In the rows, 128 means zero.
One turn moves each row of this set onto another row. After a few examples, where does it send each row asked below?
q657: [138 127 145 120 127 113 145 165 135 169 126 130 128 148 144 133 136 117
 159 128 153 168 141 122 115 120]
q592: [160 114 118 116 103 133 149  99 146 137 126 156 133  96 138 111 109 137
 121 141 107 119 134  93 127 156]
q788: [ 90  93 126 124 121 138 131 124 141 109 123 129 108 149 126  90 138 137
 119 127 129  97 134 126 114 102]
q273: [101 101 144 120 117 107 123 131 117  93 121  91 126 155 125 128 136 125
  99 104 133 129 100 125 127 121]
q844: [169 133 104 143 114 121 153 100 151 117 115 150 121 123 115 154 142 131
 135 133 117 133 124 112 149 172]
q668: [115 119 133 136 122 106 136 113 123  92 133  93 116 160 120 127 151 118
  90 119 128 122  94 127 120 129]
q440: [125 121 140  86 107 105 116 155 131 119 122  86 152 141 143 151 134 124
 121 128 149 150 139 143 118 145]
q109: [138 119 147 111 111 107 146 160 120 170 133 138 130 142 127 133 119 111
 153 129 149 171 144 125 128 131]
q797: [131 130 143  86 103 109 127 150 141 117 123  85 149 126 153 151 136 122
 111 130 139 137 144 143 119 144]
q678: [134 136 117 131 130 114 131  88 116 136 125 139 126 114 124 128  80 136
 114 112 112 159 104  90 132 113]
q978: [ 97  95 125 125 133 148 133 125 136 110 121 124 113 136 121  78 134 140
 125 142 128 103 137 130 117 102]
q816: [130 124 150  84  87 108 140 139 136 115 135  92 142 130 145 143 136 118
 110 135 144 142 133 136 115 162]
q249: [151 112 117 119 111 126 155  98 149 136 115 146 131 104 138 106  96 141
 125 136 115 126 137  82 129 155]
q823: [133 120 130 111 126 112 134 167 131 167 126 132 131 156 132 141 143 118
 160 138 150 161 149 130 114 122]
q456: [103 113 115 142 139 138 125 117 137 118 128 126 109 149 118  81 129 132
 116 149 135  98 141 133 114 103]
q832: [129 170 112 122 125 134 106  93 132 100 128 128 132 101 124 145  91 147
 115 146 131 155 128 134 127 128]
q332: [130 124  95 116 118 130 119 122 136 165 130 149 113 139 106 125 124 112
 156 118 124 124 154 162 138 104]
q275: [130 117  96 111 116 137 130 118 145 154 124 144 107 140 114 127 148 121
 165 107 123 126 139 160 131 101]
q669: [176 138 110 148 118 128 151 102 134 125 122 155 125 127 116 152 149 126
 133 138 118 138 113 116 142 169]
q203: [153 163 137 159 142 137 129 121 125 108 125 139 129 124 132 132 121 146
 129 173 149 155 127 119 124 159]
q631: [139 171 121 126 125 130  98  89 121 106 130 127 128 100 129 144  91 144
 114 133 125 144 121 142 131 133]
q265: [140 130 134 138 129 115 128  97 112 137 134 147 120 107 128 116  80 135
 111 115 108 149 104  89 132 117]
q953: [111 106 142 129 133 108 132 130 113  96 121  91 124 152 118 133 145 119
  94 110 119 129  98 125 134 116]
q801: [144 160 131 162 142 130 137 125 137 101 124 145 123 126 121 141 125 144
 129 170 148 161 125 111 133 153]
q290: [119 111  98 115 118 132 131 126 147 154 125 153 107 153 115 129 155 120
 157 117 123 117 146 147 122  99]

q109 moves to q668
q788 moves to q823
q275 moves to q797
And these:
q592 moves to q203
q844 moves to q832

One turn moves each row of this set onto another row. After a few examples, where does it send each row asked below?
q928: [137 119 143 110 137 127 127 111  92 102 139 129  86 144 136 143 135 125
 113 133 152 149 116 127 102 132 169 155 167]
q949: [114 136 133 124 130 129 153 102 107 116  90 170 114 108 123 132 133  97
 153 160 156 121  48 125 127 124 154 161 123]
q98: [ 82 139 137 141 136 145 131 123 102  99  80 160 129 162 113 158 122  74
 138 146 131 127 144 120 108  85 153 173 108]
q666: [ 76 131 122 125 119 143 117 104  73 152 114 130 103 146  81 136 123  98
 133 145 115 118 112  82 135  89 155 203 136]
q180: [120 126 121 166 119 111 154 117 115 120  99 175 114 126 119 153 124  90
 136 169 172 136 114 127 119  71 156 203 118]
q621: [ 99 136 153  85 121 144 117 120 128 132 113 147 108 149  93 139 101  92
 117 142 174 114  95 136  65 131 163 175 128]
q546: [ 98 118 138 139 111 138 114  99 116 135  95 135 128 158 120 132 128 105
 163 205 155 120 129 131 125  65 163 182 157]
q996: [111 133 131 121 132 128 129  91 105 147 149 149 108 144  77 135 143 109
 127 136 144 118  50 104 107 109 149 197 127]
q595: [109 120 130 121 117 120 170  88 110 115  85 133 104 115 139 134  99  93
 124 142 154 119  61 125 119 113 154 167 173]
q747: [ 84 157 145 129  99 125 153 109 120 120 149 139 112 119  84 136 111 123
 126 162 137 133 119 122 113 119 185 214 138]
q41: [134 155 164 127 145 143 122 112 122 130 133 155  99 147 115 122  89 106
 156 177 140 111 113 116  84  74 161 175 111]
q299: [120 109 140 116 102 123 171 125 104 103 102 165 109 112 118 165 102  94
 104 137 134 103 100 119 116 113 147 183 171]
q92: [120 139 115 128 120 131 118 109  64 142 117 154 122 110 121 132 131 116
  89 153 150  98 137 110 115 119 165 196 157]
q879: [100 133 130 108 142 125  95 112  81 106  84 152 113 132 126 127 138  88
 151 162 149 131 153 135  85 141 159 191 144]
q77: [ 84 115 148 103 135 142 143 134  97 132 108 179 116 147 119 130 147 120
 118 153 132  86 108 144 122  61 164 185 163]
q699: [118 135 118 117 132 132 106 128 113 120 122 124 104 187  57 130  97  85
 131 163 144 118 109 123 105  97 151 173 138]
q632: [107 149 129 106 132 124 100  77  88 134 117 146 118 185 132 131 109  79
 179 154 148 120 141 118 128 106 160 165 144]
q913: [101 128 136 139 157 131 110 142  76 119 114 188 111 164 105 121 128  99
 181 163 126 135 123 109 123  98 151 181 149]
q293: [104 135 142 104 138 155 137 130  96 159 122 164 101  94 116  90 112 122
 130 158 138 100  99 125  87  94 168 176 136]
q735: [123 123 122 115 129 135 124 116  84 142 119 129 112 140 147  86 143  76
 159 181 133 142 113 115 133 105 152 186 165]
q88: [141 123 121 136 126 121 133 116  74 111 129 172  89 117 114 162 125 111
  96 131 129 112 115 114 104 129 155 166 162]
q659: [ 83 138 106 162 115 117 106 102  89 118 129 167 100 159 122 110  88  92
 122 120 130 110 118 132 100 126 177 181 157]
q629: [ 51 144 129 132 110 164 134 116 120 138 104 162 100 152 122 139 102 112
 160 145 134 120 128 128 117 126 166 214 154]
q663: [ 93 122 109 161 131 135 115  95 124 134 109 163 125 167 135 131  99  79
 143 151 127 119 103 120 115  66 114 190 142]
q599: [108 152 139 100 143 110 138  98 131  80 140 136 126 111 126 131 101 107
 134 162 160 152 101 111  87  92 148 186 146]
q839: [101 112 154  90 104 122 145 130 115 142 105 179 118 135 127 150 108  96
 131 130 149 105 116 138 125 145 130 191 161]
q895: [103 143 153 118 112 126 144  86 113 166  96 161 100 147 133 149  89  76
 134 154 138 139 103 142  90 108 169 150 118]
q954: [106 130 151 114 108 130 157  99  88 115 125 117 125 150  97 130 143 111
 150 136 121 152 131 111  92  79 184 177 139]
q573: [114  89 129 122 149 121 114 109 101 107 114 187 113 152 129 146 141  87
 150 114 147 118 114 119 111 105 130 199 114]
q643: [110 132 151 107 142 118 128  89 106  98 119 126  92 114 147 124 115 124
 125 158 161 141  82 121 105 108 163 171 188]
q681: [ 87 140 105 104 126 148 148 104 128 123 146 146 108 140 106  96 112  99
 124 116 133  92 107 147 136 128 169 165 145]
q39: [ 86 144 139 129 157 162 134  93 140 134 110 166 103 146 121 124 138 111
 172 138 142  83 103 139 120  95 156 156 135]
q204: [126  95 109 138 133 129 127 122 113 114 153 112 117 152 114 107 131 103
 112 135 156 144 110 118 114 121 163 161 151]
q559: [103 142 120 118 118 109 128  92 140 112 122 138 122 143 126 128 114  46
 129 166 165 120 125 125 146  83 142 178 164]
q580: [108 137 129 115 135 137  98  90 117  98 133 178 112 153  87 127 121  91
 145 174 136 129  59 126 104  93 152 178 181]

q629 moves to q699
q839 moves to q204
q621 moves to q681
And these:
q663 moves to q913
q895 moves to q659
q559 moves to q573
q595 moves to q88

One turn moves each row of this set onto another row. After a few examples, where does it send each row asked below?
q654: [148 126 161 139 139 127 151 135 117 135 118 103 149 120 137 176 131]
q136: [146 143 129 147 137 132 165 144 118 128 107 136 165 131 107 119 136]
q232: [116 135 114  96 122  91  99 124 150 130 146 143 132 127 124 118 136]
q96: [107 145 121 109 138  89  94 118 144 133 155 133 118 106 127 134 133]
q193: [121 100 135 136 142 166 166 121 115 135 115 113  99 133 129 141 133]
q957: [137 110 102 131 136 159 153 126 110 136  96  91 125 126 127 135 116]
q327: [121 130 142 160 138 135 176 118 120 117 105 139 104 130 131 125 155]
q347: [125 122 102 146 152 157 162 129 111 132 100 101 117 116 120 121 120]
q687: [112 147 118  99 126  99  97 121 147 124 161 131 119 123 123 123 137]
q221: [114 143 121  98 130  91 102 128 155 119 157 124 122 123 132 119 135]
q901: [116 115 122 149 155 161 170 127 114 132 112 115 100 120 122 124 130]
q926: [132 139 163 151 140 143 149 122 103 142 132 129 135 117 116 174 140]
q8: [110 145 111 104 127  95  92 117 141 134 151 142 127 116 119 125 134]
q506: [131 116 148 140 113 146 159 104 111 128 108 134 108 145 135 154 154]
q425: [146 122 126 133 106 141 141 104 103 132  93 105 129 135 138 166 137]
q317: [113 145 122  99 132  92  99 125 152 122 160 120 119 118 133 126 133]
q807: [112 148 121 100 129  97  95 121 147 125 162 124 118 118 127 129 134]
q31: [133  97 122 124 130 164 156 121 111 137 106  99 114 137 132 148 125]
q196: [156 129 141 137 137 121 161 149 126 126 102 106 168 128 131 142 128]
q251: [115 127 125  97 130  83 105 129 158 126 147 135 127 125 136 123 137]
q223: [145 141 105 149 127 126 146 116 107 125  82  92 136 114 136 144 128]
q201: [114 144 119  97 127  96 102 125 152 121 158 131 122 126 126 116 137]
q411: [132 149 143 156 140 147 158 128 104 138 125 150 144 124  98 139 143]
q625: [129 147 115 166 146 123 169 124 118 116  89 114 121 110 132 118 138]
q503: [110 134 130 105 139  82 102 126 154 128 153 129 119 111 138 132 134]

q96 moves to q232
q221 moves to q807
q926 moves to q136
And these:
q223 moves to q506
q347 moves to q31

One turn moves each row of this set onto another row. After a few examples, where does it send each row asked below?
q140: [130 131  87 116 162  99 133 113 121 119 114 153 112 144 154 154]
q81: [146 149 153 144 141 115 124 126 137 115 142  88 109 142 122 122]
q200: [111 142 113 126 111  97 115 131 157 121 141 179 134 120 108 127]
q690: [123 146 116 121 105 100 113 129 170 109 142 167 135 122  98 129]
q300: [137 114 124  96 105 143 138 140 139 124 117 133  90 114 137 108]
q940: [130 143 113 120 102  87 116 124 164 105 134 177 134 131 111 124]
q236: [134 137  86 117 163 106 130 116 116 113 116 149 109 142 150 154]
q714: [130 105 121 105 102 139 144 132 139 130 105 130  91 118 136 109]
q762: [150 168 126 130 138 128 124 123 160 114 106 101 161 145 124 124]
q472: [149 130 130 167 125 120 139  93 132 116 121  98 149 130 121 135]
q478: [157 129 130 162 132 118 146  92 135 127 119 102 149 132 125 137]
q980: [132 134  91 116 169 100 131 110 124 113 122 139 117 144 145 161]
q722: [144 152 152 142 137 120 126 127 140 116 147  91 108 139 129 110]
q270: [132 107 113 105  98 140 149 137 142 135 103 147  94 134 127 114]
q61: [138 134  76 107 158 106 131 115 123 124 122 151 105 132 141 155]
q697: [156 125 128 163 132 120 144  89 134 125 115 105 149 134 131 132]
q358: [137 111 115 109  99 147 149 134 145 131 112 140  94 117 143 109]
q557: [144 153 148 153 134 117 132 130 137 118 141  90 106 141 118 113]
q240: [126 147 116 131 104  99 113 128 164 109 145 175 135 129 106 128]
q909: [150 130 131 170 125 117 142  93 127 121 117 104 143 137 131 137]
q781: [120 152 118 132  97  99 111 123 161 108 141 162 138 126  99 120]
q53: [137 169 129 128 140 128 118 120 155 122 110  95 158 145 124 121]
q622: [141 173 129 127 139 126 114 124 153 120 108 100 157 148 126 125]
q453: [121 150 117 118 107  95 117 142 157 104 144 161 145 132  99 122]
q329: [146 149 149 152 131 121 133 132 137 114 148  93 107 139 121 114]
q467: [142 113 125 112 104 145 152 135 144 132  98 127  93 118 139 113]
q80: [132 135  85 118 162  99 132 111 120 112 108 147 109 138 138 162]
q692: [133 119 124  96  94 145 144 131 140 124 109 143  94 117 143 120]
q186: [141 113 127 114 105 148 149 119 139 129 111 138  85 119 130 104]
q723: [146 163 130 132 141 128 121 122 159 118 100  94 154 139 123 118]
q960: [131 146 109 121 102  99 110 130 170 106 127 170 144 133 102 133]
q919: [139 108 119 105  96 146 145 135 141 132 106 138 100 124 143 109]
q961: [132 132  85 125 158 102 126 110 131 125 108 140 116 138 153 168]
q529: [125 153 113 123 100 101 115 129 159 110 143 175 135 134 104 129]
q522: [123 129  80 121 157 105 137 117 128 104 117 150 104 138 152 155]
q36: [126 122  91 131 160 104 132 107 116 111 114 151 106 136 146 158]

q236 moves to q919
q909 moves to q722
q692 moves to q940
And these:
q61 moves to q270
q622 moves to q697
q781 moves to q980
q690 moves to q80
q300 moves to q960
q472 moves to q81
q961 moves to q186
q358 moves to q529
q478 moves to q557

